In the rows, 128 means zero.
The rows of D fall into several groups, which share some directions, and each row is roughly a mix of its group's hidden directions.
D, 119 rows:
[[ 89 161 121 133 152 102 126 112 195 110 168 109]
 [110 104 126 148 152 101 183 103 172 164  98 101]
 [133 158 101  73 166 160  80 147 120  98 126 107]
 [141 106 106 136 168 159 179  95 116 127 120 187]
 [141 147  87 104  86 160 129  87 107 178 157 135]
 [112 111 171 104 169 102 109 133  84  95 107 173]
 [136 179  86  87  86 106 152 109 165 120 134 107]
 [165 169 171 131 147 160 108 169 106 115 146  86]
 [101 106 142 169 105 152 144 119  88  74 171 117]
 [169 174 104  84 104 137  70 147 116 135 116 133]
 [144 166 153 157 126 113 110 150 115  97 125  52]
 [163 132 170 111 112 120  88 142  67 129 104  90]
 [164 108 138 124  75 127 104 100 107 141 147  63]
 [128 110 165 148 179 118 145  92 133 175 172 150]
 [130 142  93 138  92  80 125 151 170  89 160 160]
 [181 129 178  86 111 115 116 147 125  93  91 149]
 [ 66 131 148 144 188  95 139 168 120 135 129 137]
 [142 174  93 134 151 125  97  62 118 120 113 164]
 [147 105 151 181 114 101 184 152 165 129 156 121]
 [ 89 124  81 142  86  93 168 119 134  96 160 150]
 [186 115 100 115 126 167 151 106 145 127 164  78]
 [100 145 118  75 114 123 101 127  65 122  81 131]
 [126 168 111  83 110 164 151 115  89 184 140 120]
 [120 151 130 148 130  91 121 167 181  76 151  95]
 [121 155 172 119 146 115  47 107 132 139 115 106]
 [ 81  94 104 137 122 136 114 144  98 109 150 197]
 [122 108 146 139  81 126 104 170 163 173 177 119]
 [ 90 120 111 123  76 119  92 120 143 161 184 152]
 [ 99 142 171 136 180 122 171 103 157 131 161  95]
 [ 92 151  91  74  98 106 140 112 144 146 176 110]
 [156 114  92 178 133 138 123 129 147 150  94  64]
 [ 88 150  86 142 171 136 132  87 126 105 138 182]
 [174 129 174 133 106 103 175 113 142 147 163  89]
 [ 88 184  96 120 140 144 119  68 127 134 156 144]
 [ 59 103 118 124 136 149 156  81  91 142 138 148]
 [ 85 113 172 146 106  87 168 129 110 171 142 102]
 [134  82 201 110 142 144 112 151 101 100 118 105]
 [ 77 116 153  99 164 116 121 134 139  68 136  89]
 [ 62 125 136 159 122 123 170  97  82 141 103 119]
 [175 106 150 122 170  98 129  91 153 100  79 134]
 [126 116  94 114 164 166 157  79 173 160 119 109]
 [176 141 164 117 156 161 125 152 143  97  95  79]
 [ 76 142 100  75 110 117 157  94 149 137 143 166]
 [171 142  97 194 147 146 121 138 134 134  96 171]
 [168 161 155 113 104  77 114 110  94 130 108  82]
 [185 106 125 180 160 151 138 159 145 135 118 168]
 [107 135 157 103  92  94  70 185 133 135 124 125]
 [ 96 121 128 128 190 152 115 120 172  81 160 140]
 [110 131 165  65 155 119 170 137 156 100  95 138]
 [108  92  97 144 101 146 201 128 110 149 147 152]
 [127 122 165  92 165 162 116 149  86 139  80  96]
 [147  82 123 113  99  80 130 155 153 104 169  88]
 [ 80 158  95  69 136 149 140 136 160 102 149 149]
 [213 147 173 127 118 140 137 131 111 142 125 104]
 [160 118 159 129  96 137 104 136  47 111 130 148]
 [128  97 151  88 125 107 127  68 147 101  88  92]
 [ 88  79 129 148 140  80 121  65 138 135 132 117]
 [111 146 104 134 160 181 155 127 171 115 160 176]
 [157 105 123 172 135 179 126 177 130 125  87 158]
 [165 103 137  93 154 149 107 158 118 117  58 145]
 [168 160 123 125 161 153  96 169 121 152  91 172]
 [148 104 157 140 115 166 155 125 174 110 186 160]
 [158 116  95 155 148 155 181 167 154 130 145 171]
 [130  70 135  89 169 164 162 133 143 101 160 129]
 [159  93 164 152  96  99 116 173 101 104 102 161]
 [147 138 113 193 133 179 127 138 156  85 142 151]
 [124  99 128 157 185 166 137 113 142 143 100 184]
 [173  73 147 126 128 151 193 116 132 133 136 101]
 [ 96 111 129 108 123 110  86 142  88 116  56 119]
 [177 187 125 163 130 138 106 129 105 111  79 139]
 [121 133 123  96 128 118  56  93 142 133 156 177]
 [150 120 172 119 175 156 172 137 170 166 142 137]
 [176 100 155 182 101 146 140 137 109 162 166 131]
 [149 137 105  68 141 173  72 153 124 141 145 129]
 [127 150 136  96 108 148  67 156  93 176 106 116]
 [126 102 107 115  51  92 155 155 137 114 155 120]
 [136 106 120 187 133 153 152 160 101 158 106  77]
 [105 124 125 155  83  73 116 164  75 135 120 150]
 [ 83 129 120 178 115  60 137 139 140 115 116  94]
 [101  88 117 166 163 134  77  94 115 114 168 141]
 [ 93  78 184 125 158 109 159 168 120 142 130 140]
 [151 151 168 115 142 155  84 137  89  84 170 139]
 [118 180 125 203 126 138 159 142 125 149 136 157]
 [130 156  80 103 125 128 131 182 137  72 137  94]
 [128 158 112  99 150 183  86 167 110 152 123  92]
 [ 80 137 128 120 129 142 111 149  74 113 174 177]
 [ 88 166  93  84 107 162 146 157 149 116 166 136]
 [149  74 149 184 151 172 114 110 120 143 156 138]
 [124 119 109 115 167  77 121 107 176 162  80 136]
 [173 136 131  58 123 156 129 136 131 152  86 158]
 [ 83  96 159  77 148 124 107 147 141  84 151 101]
 [142 151 144  71 103  71 131 141 116 117  94  91]
 [ 76 136 146 148 170 117 180 111 151 152 160 103]
 [ 95 153  90 105  66 101 148 138 134 142  89 103]
 [165 189 132 150 114  91 170 139 123 171 118 132]
 [ 89 130 133  94 126 101 156  81 178 111 155 162]
 [ 66 133 127 159 142 171 147 108 158  93 156 152]
 [ 75 101 113 167 178 139 123 117 148  83 153 124]
 [159 159 142 112  73 112 148  86 164 116 144  90]
 [190 164 160 113  96 129 135 147 115 181 130 111]
 [121  93 112 180 119 111 147 118 149 157 197 125]
 [146 112 126 102 143 160  92 115 171 132 194 101]
 [107 117 123 138 143 181 176 150 179 119 151 164]
 [136 118 149 144 128 139  99 172 188 150 182 110]
 [ 69 145 125 108 118 123  56 105 122 145 152 144]
 [161 159 173 136 131 156 103 146 124  86 184 112]
 [124 105 122 149 142 134 142  53 140 144 158 180]
 [127  93 114  94  83 164 126 166 117 178 162 133]
 [117  91  87  79 122 129 155 109 128  86 162 166]
 [ 91 141 148 127 192 171 162 156 127 149 156 119]
 [ 85 151 136 122 101  97 154  64 138 142 157  95]
 [176 127 114  85 105 142 136 132 183 128  74 125]
 [ 87 156 111 107 116 132  53 113 118 156 147 154]
 [ 56 166 119 149 124 106 141 110 109 164 161 138]
 [ 83 139 145  95 147 139 176  74 132  93 135 103]
 [137 111 154 108 169  76 155 129 117 186 154 146]
 [149 151 140 126 192 179  86 119 122 159 109 137]
 [166  89 135 109 106 112 126 106  87 157  78 165]
 [130  98 170 100 125  79 134 109 131 104  72  95]]

Here is one row of each group, with its name. Which group are the others in?
[ 84 106 130 125 156 109 116 131 164  59 129 162] -> (95)
[159  85 133 130  77 123 132 113 152 172 172 158] -> (34)
[182 155 122 145 147 134 158  81 166 140 171 140] -> (53)

[131 191 172 159 133 129 133  76  97 128 106 121] -> (53)
[143 149 143 150  98 147 121 129  70 197 121 112] -> (53)
[198 143 107 159 131 147 163 161 131 150 101 152] -> (34)
[ 81  82 178  80 136 135 116 125 116  99 135 102] -> (53)
[121 111 140 114 139 121 120 143 179  83 179  76] -> (34)
[122 147 121  90  76 159 131 149  64 130 139 159] -> (95)
[180 118 123 128 177  72  87 102 123 114 120 140] -> (53)
[111 113 121 104  89 106 129 105  52 128 102 160] -> (95)
[152 151  77 141 115 141 181 179 119 107 113 103] -> (34)
[ 67 111 150 110  99 101 145 141 118 139 181  94] -> (53)
[210 145 127 129 123 130 100 116 131 162 105 164] -> (34)
